Here are some numbered points:
(-29 1 -33 40 67 -12 37 -11 16 50 -6 -27 4 56 -4 -23 -21 -10 -3 -32 -12 -26 45 -18) 0
(-29 -24 -33 36 65 -31 20 -6 3 89 17 -13 -6 65 35 -39 4 3 -1 -32 21 -35 56 14) 1
(-30 -28 -23 -18 50 -36 39 -21 -7 41 10 -21 -21 127 34 -43 -2 -11 -30 -36 23 -32 49 30) 2
(-29 -30 -22 8 50 -28 41 -17 -8 20 56 3 -21 117 72 -34 -14 6 -15 -23 57 -26 22 33) 3
(-55 -28 -33 -22 -3 -34 -4 -23 -38 9 78 -29 -40 114 62 -37 24 0 -38 -18 58 -30 22 65) 4
(-41 -34 -18 -50 -8 -23 -18 -15 -34 -6 72 -44 -33 34 30 -38 35 -20 -34 -22 77 -37 12 29) 5
(-27 -36 -7 -32 -27 -45 6 -2 -22 6 114 -13 -36 28 33 -10 13 -15 -41 2 99 -24 -30 74) 6
(-33 -33 4 -36 -44 -27 -8 -1 -36 -10 66 -17 -39 27 44 -37 16 17 -36 -6 104 -18 -5 10) 7
(-15 -36 5 -36 -30 -7 -13 -13 -32 -15 36 -22 -34 15 80 -29 34 2 -38 18 94 -6 -31 39) 8
(-27 -7 4 -42 -33 -18 -19 -7 -36 7 0 -29 -33 -8 32 -25 26 31 -35 0 76 -22 -39 53) 9
(-38 -34 -15 -38 -36 26 -14 -17 -25 -9 11 -11 -33 8 44 -28 -5 47 -14 10 77 8 -18 26) 10
(-29 -30 -22 -36 -41 1 -19 4 -29 -11 17 -20 -33 3 59 -36 42 57 -19 20 29 -2 -43 42) 11
(-14 -21 -15 -20 -44 22 -26 -12 -20 -1 -14 -22 -29 -19 61 -16 19 40 -10 33 34 -14 -29 56) 12
(-9 -21 -25 -20 -19 91 -28 -13 -34 -1 -20 -13 -27 -10 37 2 20 56 -19 10 3 1 -15 12) 13
(-23 -6 31 -32 11 97 -22 24 -1 16 -17 -25 -14 -35 6 25 20 30 -14 52 -6 -3 -30 -32) 14
(-38 -9 60 -6 -12 91 -18 12 -5 -3 -30 -6 -46 -12 -5 23 0 17 15 52 -21 -16 -22 3) 15
(4 18 31 -7 -16 91 -36 -7 -9 0 -43 -13 -2 -33 4 35 8 -2 19 74 -3 31 -49 -9) 16
(-27 16 25 -19 -14 127 -39 14 -28 8 -40 -3 -16 -21 -13 28 -21 16 43 63 -30 78 -29 -14) 17
(16 -33 6 15 -34 50 -30 7 -18 27 -31 -8 -24 -32 -32 40 -28 -23 28 78 -25 112 -36 -22) 18
(40 -10 5 -8 -26 53 -29 -1 -32 9 -38 9 -26 -38 -18 39 -29 -33 6 60 -12 69 -27 -47) 19
(61 -14 18 0 -22 75 -38 -2 -25 25 -24 -21 -31 -37 -21 51 -23 -24 47 46 -38 76 -35 -16) 20
(80 11 22 -2 -36 72 -34 6 -21 29 -8 -21 -3 -36 -20 92 -39 -24 30 63 -12 75 -35 -35) 21
(23 -7 -6 -18 -8 26 -2 2 -21 5 -6 -8 1 -18 -32 69 -47 -33 7 45 -9 102 -28 -20) 22
(73 14 -3 -17 -15 36 2 26 -6 20 -19 -4 42 -27 -32 96 -34 -35 3 9 5 88 0 -35) 23
(79 -15 17 10 14 32 13 18 -21 38 -3 -4 21 -20 -33 72 -27 -30 7 20 26 101 -25 -33) 24
(61 10 19 2 -25 32 4 41 10 18 7 17 0 -13 -15 20 -29 -31 -12 12 -17 78 -16 -27) 25
(44 4 14 -2 12 4 25 40 0 46 15 16 36 5 3 58 -23 -31 33 -21 -7 34 8 -31) 26
(45 -2 0 30 -14 -18 13 64 -6 88 38 16 25 -11 -14 2 -41 -48 0 -31 7 68 20 -26) 27
(-2 -9 13 25 9 0 37 23 -16 46 8 -20 26 21 -12 17 -31 -20 32 -33 22 22 14 -29) 28
(-20 -11 -1 38 41 -21 60 48 -28 45 14 -19 17 16 -32 -9 -20 -16 10 -34 26 1 29 6) 29
(10 -16 -18 27 7 -16 87 61 2 67 8 -25 38 22 -25 -35 -33 -14 -32 -17 22 13 62 -9) 30
(-12 -24 -2 28 66 -34 65 -1 8 60 35 -31 19 48 -6 -19 -3 -13 -6 -33 22 -13 74 12) 31
(11 -33 4 39 49 -28 57 16 4 18 16 -21 27 62 33 -12 -22 -17 -33 -36 45 -16 74 14) 32
(-4 -39 -15 15 53 -18 23 2 0 38 94 -19 34 51 4 -26 8 -10 -11 -42 36 0 60 6) 33
(12 -33 -1 15 26 -42 15 -22 -40 11 53 3 6 63 -21 -8 -3 -10 -22 -31 55 -14 50 32) 34
(35 -20 18 -14 12 -28 6 3 -18 5 51 -9 -2 56 -11 -4 13 -1 -30 -20 84 -11 11 46) 35
(22 -33 2 -7 29 -32 -17 -16 -9 3 41 -5 13 53 35 -16 4 -32 -22 -26 83 -15 1 36) 36
(27 -2 7 -7 24 -21 -16 -2 4 -10 47 16 -30 71 34 39 28 -4 -20 1 37 -11 11 27) 37
(-2 -1 0 -28 13 -9 -32 0 -29 -32 53 19 -9 82 36 16 23 -16 -17 16 65 -6 8 31) 38
(7 4 23 -10 13 -9 7 -6 -11 0 50 1 -26 47 23 43 34 35 -10 9 45 -31 18 23) 39
(16 0 23 -13 -9 -5 11 -2 -16 -24 58 20 -19 63 5 24 51 6 -23 12 32 -21 9 46) 40
(19 -13 6 -7 -11 -13 3 -20 4 -25 27 3 -47 39 46 -8 78 31 -8 -17 39 -6 2 29) 41
(-9 -6 5 -13 -27 26 -14 -9 -21 -16 4 0 -25 0 61 9 69 38 5 -10 55 -23 4 18) 42
(-9 -25 15 -36 -12 12 3 3 -11 -26 11 -39 -23 8 29 17 48 55 -10 15 18 -12 6 53) 43
(4 -1 16 -21 -9 31 1 -17 -19 -31 0 -11 -25 3 14 19 90 28 -6 13 24 -6 18 12) 44
(-11 -6 32 -25 -35 6 5 -4 -27 -30 -7 -15 -22 -27 -13 -7 40 43 16 26 -18 -3 -25 20) 45
(43 -34 2 -26 -24 20 -9 -12 -17 -23 -23 -12 -26 -10 12 -2 61 6 8 12 -2 2 -20 -26) 46
(15 -6 21 -22 -22 33 -1 -28 -14 -19 -16 14 -13 -7 -18 11 47 -10 9 -3 -13 -3 -16 -13) 47
(13 -20 71 -12 -14 17 -37 -8 -6 -25 -16 24 -8 -25 -15 10 31 53 -12 12 -22 11 -10 -10) 48
(2 -10 55 3 -36 16 -6 -13 -8 -21 9 12 2 -15 -49 41 38 19 -20 19 -19 -4 -42 -36) 49
(25 39 41 -16 -11 40 -19 24 11 -32 -5 0 -19 -10 -20 47 18 5 0 32 -13 -12 2 -13) 50
(33 7 18 -29 -13 -12 -27 -30 -19 -33 -37 -19 -17 -27 -26 23 22 4 -12 9 -14 -12 -19 -13) 51
(52 -14 56 8 0 26 -10 -10 8 -15 5 34 20 -8 -12 -1 -8 14 12 29 -27 -6 13 -7) 52
(27 19 60 28 -12 -5 -2 -9 -1 -26 -21 50 -12 -15 -11 -8 59 -2 8 31 -12 9 4 -49) 53
(20 -13 13 12 36 -16 -6 -14 13 -17 -22 34 -4 2 -8 30 -16 18 30 53 -29 -9 7 -26) 54
(47 46 22 -3 -13 15 -1 10 23 -6 -16 81 41 -2 -20 31 11 8 23 49 -20 -8 10 -8) 55
(52 35 7 -13 21 15 0 9 19 -20 -27 67 47 7 2 13 8 38 -7 14 -9 -13 -7 -21) 56
(27 41 7 10 11 -3 21 22 55 -15 -20 45 44 1 -24 27 -3 -11 12 37 -19 -16 -16 -4) 57
(74 67 16 -8 19 5 27 19 39 -10 -14 63 36 -21 -19 45 -3 -14 37 78 -24 9 10 -21) 58
(71 105 31 -16 -6 -2 -3 21 63 -24 -11 78 39 -13 -11 33 -17 -20 52 0 -32 -18 -22 -6) 59
(19 70 12 -7 8 -8 -12 -17 56 -8 -14 110 72 -1 -19 35 1 -4 7 2 -36 11 -15 -9) 60
(-8 100 -9 -25 -3 -20 -28 -21 72 1 -4 100 55 -3 -32 25 -21 -5 33 6 -28 1 -30 -24) 61
(-16 85 -15 -7 -2 -19 -16 -13 82 9 -27 65 76 -14 -34 4 -37 -17 41 -10 -18 -7 -26 -28) 62
(1 127 -23 -22 6 -22 -20 -18 120 0 -18 65 102 -24 -38 28 -32 -13 14 -26 -26 -22 -39 -42) 63
(-10 77 -24 -18 14 -12 -32 -16 104 -7 -32 41 37 -8 -42 3 -6 4 6 -5 -41 -22 -26 -38) 64
Which two points above are nearest to each new point? Their numbers follow each, nearest first.
(2 -7 12 8 -3 51 26 54 -13 -26 -12 -7 -21 -15 31 -7 1 40 -19 -16 -4 6 4 56) 43 13
(-37 8 -20 19 -12 6 -9 -14 27 19 -37 15 39 -25 -43 15 -30 7 68 -13 -37 -15 -19 -33) 62 54
(8 -28 -27 22 19 -15 21 -22 -14 -23 5 -4 7 12 0 3 31 -35 -30 -22 -15 -15 44 44) 34 40
(-13 -21 8 4 58 -30 19 -21 -10 -7 66 6 -21 11 -25 -30 -5 -18 -34 -29 49 -19 69 28) 34 33
(30 43 -16 47 67 14 -17 -13 53 22 -27 37 68 -13 -14 -1 -30 -1 27 20 -39 -22 -32 -1) 57 62
(-41 -19 42 -32 -35 -16 -43 -32 -32 -33 -5 -18 -45 -19 -25 -37 64 81 -30 -11 -2 -15 -35 -13) 45 48
(19 -19 46 -35 -31 -7 -24 -13 -34 -33 -16 -20 -12 -48 -39 37 8 -14 5 -8 -16 18 -33 -24) 51 47
(-48 -9 -12 -35 -49 9 -42 -22 -16 -18 4 -22 -30 16 9 -38 45 59 -3 -14 -4 -30 -40 2) 11 45
(-29 -11 -33 -31 -29 -32 44 -20 -20 -3 30 -21 -22 76 76 -25 16 -2 -18 -30 59 -37 11 73) 4 3
(13 -47 -24 -8 -23 8 -40 -23 -24 -24 -38 -42 -26 -31 30 -28 -3 -3 11 -39 -9 -28 -9 -10) 46 51
(-35 -36 -28 -18 -35 -17 -15 -13 -33 -6 9 -29 -44 107 22 -22 -31 1 -30 -23 24 -21 3 59) 4 2
(17 10 -38 85 101 -23 -3 -16 70 37 -9 23 81 -24 -25 -5 -40 -28 29 -17 -34 5 38 -16) 0 57
(-32 -23 -33 -11 -10 -34 -5 -13 -26 -3 4 -6 -19 124 34 -33 10 6 -31 -50 26 -34 21 14) 2 4
(25 15 -32 114 127 -33 4 -23 10 9 -22 -5 81 22 -9 -24 -31 -25 9 -29 -22 -36 80 17) 0 31
(101 8 -1 48 33 15 57 29 33 49 -8 47 52 -12 -33 59 -18 -35 24 -1 -4 16 48 17) 26 58
(-19 -23 -12 58 20 -24 19 -6 34 29 -10 -2 42 6 -35 -24 -26 -20 -18 -40 -32 -1 6 -20) 0 28
(23 -34 3 40 8 -3 15 -5 -28 8 -8 -46 -28 13 -15 -25 -11 -25 22 -13 -27 -17 24 -11) 28 29
(8 -12 -41 15 33 19 -9 -2 33 54 -14 -40 29 -16 -21 -5 -45 -28 72 17 -31 -3 -18 -10) 28 26
(55 30 -7 63 41 0 54 17 57 55 23 29 36 5 -2 18 -6 -13 33 -39 3 15 18 18) 26 28
(46 35 -15 21 60 5 17 39 8 42 20 8 50 6 -12 45 -6 -10 59 31 -19 43 11 -3) 26 58
(5 94 5 -46 -8 -24 -35 -16 35 -4 6 108 22 -19 -25 25 -44 41 -25 -4 -8 -17 -46 -26) 61 60
(35 -28 -13 40 14 54 3 9 -32 8 -3 -36 -23 19 25 -14 6 -32 -9 -25 -7 21 57 -2) 28 46
(-14 -11 -28 -7 19 -34 21 17 10 -3 36 -26 -38 70 -25 -30 -28 0 -18 -30 -20 -22 33 -26) 0 2
(-35 5 15 6 19 -14 -18 -5 -7 -38 -1 -2 -24 -17 11 -9 76 3 -32 -5 7 -19 35 -1) 44 42
(-24 -8 -1 -36 -10 -27 -23 -21 -6 -17 12 1 -24 -9 10 -22 -6 49 -7 24 6 -34 -31 -21) 45 51
(-26 -20 -20 -28 -10 -10 29 40 13 25 -4 -11 5 -31 -14 -20 -32 -12 -21 -43 -30 14 -11 -28) 28 29
(32 -10 -35 47 9 -4 1 0 -28 38 -8 -20 -9 -4 -39 1 -35 -44 43 10 -17 7 -20 -10) 28 26
(-15 -20 37 -28 -47 17 -15 28 -47 4 -4 -15 -3 -43 -41 22 -41 -46 -24 20 -15 107 -35 -33) 22 19
(5 5 63 -9 0 39 -5 21 -6 -23 -21 -18 -18 -8 -44 23 -17 -14 9 17 -19 47 3 -30) 50 25
(-10 9 3 34 9 8 5 35 10 19 -26 -6 23 -30 -26 -23 -43 -23 -7 -24 -14 21 12 -36) 28 29
(-12 -20 15 -17 20 -18 16 -12 -14 -26 31 4 -31 39 36 -17 127 53 -19 -5 39 -26 -3 36) 41 44
(34 -7 -16 4 1 8 117 107 -3 40 5 8 -2 29 -11 -19 -7 9 -8 -26 16 7 22 -3) 30 29
(48 21 67 -16 -17 22 -22 0 52 -39 -21 1 3 -37 -43 31 1 -24 5 17 -33 41 -13 -37) 50 52
(32 -32 -38 -2 41 -9 10 9 -32 89 -21 -20 -10 -16 13 -22 -41 -22 30 -20 -13 11 31 -18) 28 29
(11 52 0 -30 -23 52 -32 -17 -15 -20 -44 11 -22 -34 -42 53 -26 -2 22 127 -24 1 -42 -13) 16 19
(-47 -26 15 -27 -38 -15 -37 -13 -24 -15 -30 -23 -45 -7 -2 -11 13 3 -5 -12 -5 -14 -17 16) 45 51
(42 16 -3 -3 -26 40 30 103 -8 21 0 4 18 -12 -20 25 -15 -11 5 24 -7 73 0 -27) 25 26
(-10 127 5 -17 -34 -9 -17 -4 113 3 -9 127 43 -31 -34 16 -29 -12 15 45 -21 -25 -35 -33) 61 62
(38 24 -13 6 -27 39 -18 1 28 0 -30 -4 11 -15 -24 26 -30 15 127 38 -42 -2 -18 -35) 54 20
(-22 0 -11 6 -16 -33 -3 -17 -20 1 69 -21 5 31 53 -32 43 -9 -33 -17 49 -35 8 31) 5 36
(28 -6 7 -6 -8 14 31 46 -7 27 -9 -5 -7 -20 -12 5 -17 -5 -6 19 -33 71 -12 -19) 25 22
(30 1 -4 -33 -14 28 -28 -16 -1 6 -41 -15 10 -40 -37 27 -28 -6 95 3 -30 16 -31 -41) 20 19
(10 108 1 -33 -25 2 -17 -21 58 22 4 56 27 -18 -31 11 -6 6 -5 35 -8 8 -32 -23) 61 64
(28 -15 -5 -10 10 28 -16 -6 23 30 -39 -14 -12 -14 -20 -5 -22 4 103 20 -28 -13 -33 -28) 54 47
(114 -11 -9 6 20 44 0 12 29 15 -15 53 62 -29 -10 49 1 -31 28 76 -23 37 -15 -27) 58 55
(-28 12 29 -3 -15 -15 -25 -31 -18 -27 27 -22 -24 10 1 -29 38 29 -33 25 -7 -36 -27 -13) 45 51
(5 9 -34 24 22 50 -11 0 -16 16 -40 -12 56 -18 -18 38 -37 -1 127 36 -25 7 -23 -32) 54 16
(-5 -9 -9 16 33 -31 8 -22 -18 16 6 -21 -38 19 -5 0 -11 -36 -18 -44 -11 -31 22 -26) 0 28
(-15 -6 -32 25 -13 -25 -20 -6 33 115 -28 -12 34 -2 -3 -4 -44 -27 0 -9 -5 -3 -27 -11) 28 27
(-41 79 41 -24 -32 -2 2 -7 -15 -29 37 17 5 9 -2 -11 46 57 7 40 44 -9 -31 7) 45 44
(-9 -13 -41 33 23 -26 -22 -11 12 104 14 -22 15 18 -37 -35 -47 -21 5 -18 9 -16 4 -26) 0 28
(33 -7 -34 44 15 -2 -16 2 -5 33 -27 -21 21 1 -27 17 -32 -29 59 11 -7 1 -26 -31) 28 26
(6 18 -34 91 93 -17 -27 -30 61 7 -23 28 61 -21 -27 -12 -38 -33 0 -23 -22 -18 48 -32) 0 64
(20 -1 33 6 27 5 39 55 36 19 13 6 76 -12 6 57 -19 -32 38 -9 10 8 -11 -21) 26 28
(-9 90 -12 12 31 -11 -37 -13 93 -2 -27 64 79 -31 -35 -28 -28 -12 49 22 -27 -29 -13 -2) 62 64
(-47 -24 -26 -25 -37 -20 -15 -29 10 -26 1 16 -41 18 5 -31 57 127 -5 -8 3 -29 -27 -15) 11 45
(-10 -9 31 -27 -40 21 -7 103 -13 0 -14 18 -43 -36 -27 35 -41 -2 -11 -2 -6 104 -31 -15) 25 22
(-27 0 -19 67 96 -21 8 -6 8 23 9 -4 39 18 -21 -10 -16 -37 4 -43 -19 -5 57 6) 0 31
(21 -4 -15 25 12 42 10 36 -11 6 -23 -21 3 -22 -9 4 -31 -26 25 25 -33 51 -2 -31) 25 19
(-3 -4 30 -10 7 -16 -21 -20 -9 -26 1 -4 -29 -36 4 -9 70 27 -20 -14 -3 -30 11 -5) 44 51
(-35 -27 -30 -5 -24 -22 18 -7 -42 7 25 -19 -31 31 86 -31 14 23 -30 -32 49 -32 39 100) 4 5
(-2 -24 -7 13 36 -34 19 -16 4 -24 61 -10 -22 21 62 -43 24 10 -34 -20 67 -40 56 33) 36 5
(35 -22 10 37 32 -16 -9 -2 -38 -21 42 -19 -4 -2 25 7 -9 -23 -18 -26 -22 -12 39 26) 34 37
(28 9 -14 105 78 3 33 4 30 10 -3 15 29 -1 -23 -14 -20 -21 -7 -16 -13 -12 48 9) 0 29
(48 -10 -30 79 95 -11 -19 0 30 8 -10 -34 63 -2 -25 -2 -32 -36 -7 -25 -42 -1 61 -20) 0 31
(-19 115 11 -33 -28 -8 -5 -24 72 -9 -11 107 46 -18 -43 18 -15 -21 -1 5 -9 -6 -32 -39) 61 62
(-46 -31 -11 -17 -15 11 -48 -10 -4 -31 -36 -31 -45 -28 -15 -25 43 68 14 7 -32 -17 -26 -9) 45 46
(39 -5 -15 -20 -28 8 -36 -18 -9 -8 -37 -20 -15 -35 -11 39 -46 -29 36 54 -25 33 -36 -15) 19 20
(-4 -10 -12 -3 31 -15 -4 -29 -36 -16 68 23 24 17 18 -13 71 -2 -15 -7 17 -14 38 42) 40 34
(7 -16 -37 58 5 10 13 3 -10 83 -38 -16 24 1 4 -28 -47 -21 29 2 -27 6 5 -28) 28 0
(-12 -23 -12 15 -17 51 4 63 -14 7 -39 -18 14 -30 -10 -6 -29 -19 39 5 -28 17 13 -19) 28 25
(16 61 33 15 -5 -20 1 12 43 -27 8 53 5 -45 -46 29 -3 -6 -2 17 -15 43 -21 -32) 57 55
(-1 76 42 -16 -25 43 -16 -1 4 -14 0 42 -9 1 -6 14 -1 38 11 20 7 12 -27 -14) 50 55
(-33 -37 -27 5 6 -18 39 15 -3 33 -28 -46 -44 71 39 -44 -7 7 -3 -31 -30 -26 57 41) 2 1
(0 -31 -25 -11 -16 -3 8 -10 -24 18 22 -20 -35 44 127 -29 12 5 -28 -17 69 -28 6 97) 8 4
(-26 -23 -43 28 19 11 23 20 -34 17 -25 -28 -34 50 -22 -35 -41 -27 1 -45 -2 -20 45 -13) 0 29
(-31 26 -2 -39 -38 49 -13 37 -12 -5 -18 26 2 1 -19 46 -10 29 19 9 -8 3 -44 -19) 50 47
(-24 -44 -8 -45 -24 -28 -1 -19 -46 -17 1 -34 -31 39 98 -22 45 3 -15 -32 75 -33 -19 54) 8 9
(-36 5 -21 18 -8 -28 6 -24 33 -9 10 2 -1 3 -21 -27 45 6 27 -18 -18 -31 13 -24) 47 45
(-22 -1 3 -17 -29 1 72 127 -27 8 32 -26 4 -19 -32 13 -23 -34 -36 30 -26 81 -33 -6) 25 22
(21 -35 67 0 -4 5 -9 -16 7 -38 5 21 -26 -22 -38 35 12 -29 -16 0 -20 -11 -36 -38) 49 47
(17 43 -13 1 24 -46 58 47 -10 34 50 15 -11 44 -1 -31 1 -7 -11 -26 5 -23 15 55) 29 35
(20 28 10 -30 -32 65 -31 -9 -11 -23 -18 24 4 -17 -4 59 6 -13 16 93 -6 16 -45 -13) 16 50
(-11 11 66 2 -19 33 -4 56 -11 -26 -24 33 30 -35 -34 25 -54 -18 -9 5 -14 74 -25 -36) 25 22
(-38 6 4 -40 -30 -12 -35 -16 -14 -21 -28 -14 -32 -23 -10 -22 41 127 0 3 7 -22 -38 12) 45 11
(6 -5 -32 89 94 -19 6 -24 19 27 12 14 61 50 26 -6 -2 -16 -1 -33 -15 -24 37 22) 0 1
(16 -8 -27 9 10 -5 -36 -30 24 38 -32 -16 -1 -31 -34 16 -40 -19 73 24 -16 37 -17 -35) 54 19
(-16 -8 -19 -21 14 -31 9 -32 39 -20 28 0 -24 22 -1 -32 52 80 3 -47 10 -39 19 -3) 41 39
(6 -27 73 0 -23 58 21 83 -6 -8 -10 -19 -5 -24 -29 20 -23 -3 14 33 -9 96 -28 -37) 25 18
(35 10 28 -23 -32 74 -40 -5 12 -9 -29 3 -15 -17 -5 35 0 49 20 88 -9 29 -45 -15) 16 14
(-22 -24 -2 -41 -36 24 -17 -20 -40 -24 -21 -41 -27 -6 28 6 45 2 -21 53 30 5 -30 19) 12 11
(-6 1 12 -13 -41 18 25 100 -15 6 2 -13 -4 -15 -12 15 -8 -20 -5 13 2 69 -23 -22) 25 22
(8 -15 -42 -9 -12 2 -7 9 30 53 -19 -13 65 -17 -16 -31 -51 -41 17 -6 -16 -5 -29 -25) 28 26
(24 10 -21 12 9 44 -15 -15 10 8 -38 -22 41 -33 -31 23 -29 6 113 30 -42 -4 -7 -41) 54 20
(-1 20 87 -16 -41 2 -10 2 -28 -30 -17 28 25 -39 -44 9 -34 -44 10 -18 -16 94 -37 -42) 25 22
(-44 -17 4 -30 -43 5 -40 -32 -26 -19 -24 -31 -34 -5 -30 -38 -10 117 -11 -19 -11 -14 -34 -31) 45 48
(36 32 43 -4 24 40 -22 11 13 2 -18 45 52 -29 -41 109 -32 -6 10 12 7 44 -19 -10) 23 24
(25 -10 -5 7 -23 25 -25 -23 9 15 -38 -13 10 -33 -30 25 -20 -10 123 19 -31 27 -41 -27) 20 19
(-5 127 6 -6 -8 -11 -31 -27 93 -13 -7 84 51 -37 -36 42 -29 -23 17 16 -23 18 -27 -19) 61 62
(2 -27 7 -10 -14 72 -9 6 -21 -26 -26 -16 -40 -29 43 -17 21 16 6 -9 -16 4 22 27) 13 46
(-15 -37 -21 2 16 -33 42 14 -29 -8 27 -41 -6 -23 21 -25 24 -18 -29 -33 8 -24 18 17) 29 5
(8 2 -27 -24 7 -38 52 -13 -24 26 -7 -22 -28 66 55 -22 39 -15 -23 -29 31 -23 22 64) 2 41
(-52 -23 -13 -48 -43 -7 -35 -32 -36 -26 -7 -45 -42 -18 29 -36 50 117 -23 -8 11 -37 -41 44) 11 12
(-15 121 3 -31 -26 -37 -15 -10 44 -9 7 59 6 -27 -12 9 -5 -20 -7 22 -16 -17 -40 -14) 61 64
(21 -25 -24 95 53 -35 39 4 -25 -13 33 -28 -17 49 58 -23 49 -35 -35 -33 31 -29 51 30) 32 34
(-28 -40 -41 13 -11 -17 -11 -14 11 58 2 -47 1 38 -13 -36 -28 -20 -15 -28 7 -19 16 -7) 0 1
(15 -7 -10 104 86 -25 -10 -24 31 21 -7 -9 77 -33 -18 -24 -14 -30 47 -4 -32 -25 58 -19) 0 54
(-14 -39 -36 12 32 -33 8 -26 -12 57 -17 -27 -4 4 -26 -29 -33 -36 -25 -41 -7 -18 25 -2) 0 29
(-17 -35 -25 25 29 -2 4 21 -9 20 -17 -34 -28 27 23 -45 -36 5 -8 -26 -27 -21 58 40) 0 1
(14 16 6 -13 -8 -21 9 5 -11 -15 82 5 -12 5 5 -31 48 -2 -42 -10 11 -29 25 -5) 40 39
(-23 -28 -9 -9 16 -31 -15 -31 -40 -29 39 -27 -22 35 31 -43 80 9 -34 -16 70 -37 21 30) 5 41
(4 11 -12 19 -23 4 -25 -7 1 11 -24 -14 0 -34 -35 29 -32 -5 119 0 -37 7 -19 -27) 54 20
(3 -26 -42 21 -24 -24 5 0 -33 69 -6 -34 9 4 -13 -17 -44 -41 -10 -15 11 9 -1 -25) 28 29
(7 10 43 -11 -10 -21 -24 -17 -18 -38 -11 6 -30 -28 -28 33 6 -8 3 -36 -27 -24 -15 -35) 51 47
(-19 72 20 -2 -10 -17 -7 -7 71 4 -9 49 61 -29 -30 11 -40 -18 41 5 -29 -4 -17 -20) 62 61
(-37 -30 -33 26 19 -23 -6 -8 -32 83 -18 -41 -21 34 -18 -41 -38 -9 12 -32 -6 -8 2 -1) 0 1
(-39 -34 -33 4 -6 -52 4 2 -26 16 18 -40 -33 38 127 -31 -3 -19 -31 -30 58 -20 31 93) 4 3
(4 -41 -12 -16 23 -14 24 -10 -14 -21 -5 0 -4 -5 41 -6 62 -19 -16 -9 -18 -21 56 23) 44 41
(10 11 -5 -19 47 -22 -2 -24 12 -25 3 19 -9 8 45 -5 23 -18 -15 8 -5 -20 18 67) 37 41
(-5 4 107 -31 -44 22 -28 -11 -29 -30 -1 12 -24 -47 -29 -17 -4 -5 -11 -5 -27 62 -37 -37) 48 49
(-38 -16 -39 16 6 -16 12 2 -10 79 -34 -35 -20 5 10 -31 -43 -10 -2 -31 -14 -30 24 3) 0 1
(-10 2 -34 29 15 0 -17 -5 31 51 -39 -20 20 -38 -15 -20 -44 -7 76 22 -17 -17 -36 -37) 54 28
(-23 -37 -22 25 24 -25 45 23 -22 18 11 -33 -35 33 109 -37 18 13 -36 -15 29 -18 31 47) 3 32
(-43 -43 -21 -36 -37 -18 -9 -10 -44 -9 -14 -49 -46 5 58 -32 1 -15 -35 -25 57 -39 -15 55) 9 8
(-17 -34 -36 3 -7 -18 59 16 -14 9 -10 -40 -25 60 20 -38 7 3 -17 -30 -7 -23 71 56) 2 32
(10 18 -20 -38 -44 10 14 32 -14 -10 -19 24 -14 -2 -20 2 10 -5 11 27 -4 14 -34 -22) 47 46
(-43 -21 -9 -27 -13 22 -33 -30 -24 -27 -31 -28 -35 -24 -10 -32 23 29 0 22 -30 -38 -26 -15) 45 51
(18 0 -21 19 8 -10 5 -34 7 7 -3 9 30 29 -10 3 32 -2 31 -37 24 -11 -3 30) 47 36
(-8 -36 -25 45 9 -17 63 27 -19 28 -2 -43 -25 -3 5 -30 -17 -7 27 -26 -23 -1 29 6) 29 28
(-23 -42 -26 29 29 -44 10 -8 -14 70 -11 -38 -12 -5 -22 -41 -45 -41 -26 -40 -18 -30 65 -23) 0 31
(-35 -43 -17 -21 6 25 1 -7 -34 -28 -15 -35 -25 0 59 -26 49 25 -24 0 -5 -23 16 54) 43 12
(6 23 13 -17 4 -9 53 48 28 -16 18 65 10 -12 -6 5 -25 -1 -33 10 2 3 18 4) 57 56
(10 -13 -23 127 82 3 -1 -15 29 17 -4 -17 8 6 -17 -22 -35 -21 21 -35 -13 -2 60 0) 0 31
(-35 -17 -4 -51 -31 12 -16 -13 -17 -33 -29 -14 -50 -15 -16 -29 9 105 5 -1 -22 -28 -42 -30) 45 13
(16 -4 -12 52 76 -27 25 -9 4 37 17 -21 15 25 -19 11 -21 -42 15 -24 -23 -12 41 -3) 0 31
(-4 -9 -25 -5 15 -35 18 1 -11 -5 6 -27 -10 41 49 -27 -2 -24 -27 -15 71 -24 9 107) 36 35
(-37 -34 13 -42 -32 16 -45 -31 -32 -33 -23 -33 -45 -29 -19 -34 43 99 2 9 -29 -38 -30 -61) 45 48
(106 65 5 69 40 34 38 38 19 -1 -8 27 56 -8 -12 68 7 -29 15 14 -12 42 23 -17) 58 26
(-34 -47 -37 -43 -38 -15 -24 -24 -46 -22 -40 -48 -45 -16 16 -19 -4 -10 -35 -9 41 -24 -27 26) 9 12
(-8 -22 -15 -18 -15 1 -8 3 -35 -20 -15 -20 -39 26 126 -18 -1 26 -5 3 33 -19 -13 101) 12 11
(-59 -26 -9 -42 -44 -17 -26 -31 -17 -23 4 2 -43 -12 33 -27 55 100 -34 -4 42 -34 -28 -10) 11 10
(35 -34 -4 34 -5 18 -12 -7 -32 10 -2 -29 -27 -10 -3 7 -20 -20 10 -23 -4 13 34 -31) 28 47
(10 -13 58 -18 8 -3 -9 -3 -3 -35 -22 31 -22 -6 0 -11 -1 34 -24 19 -9 -6 -17 2) 48 52
(5 -12 106 -15 -30 37 -9 50 -6 -19 -8 3 -35 -41 -36 2 -13 -25 3 11 -28 120 -29 -31) 25 18
(-52 -31 -25 -10 3 -37 38 13 4 -12 0 0 -17 50 19 -17 14 -25 -32 -42 -8 -34 24 90) 2 34
(-1 0 -14 31 53 -28 -4 -18 9 -3 -10 5 13 46 -16 25 -22 -24 -28 -23 18 -8 18 -3) 0 34
(24 18 -6 -6 -36 42 -29 -33 16 -19 -44 31 13 -28 -44 5 -54 -31 79 25 -37 11 -32 -47) 19 54
(46 2 -15 -27 -33 16 -35 -17 -17 -7 -40 -9 -12 -36 -27 46 -46 -39 0 106 -26 39 -49 -22) 19 22
(-2 72 -23 -8 -2 5 -5 -13 78 -7 -11 108 51 -3 -39 25 -20 8 47 30 -27 -14 -26 -16) 61 60
(18 -5 36 6 -19 32 14 44 -13 -17 14 22 44 -2 -11 -2 -35 -37 -24 1 -7 24 2 -20) 25 52
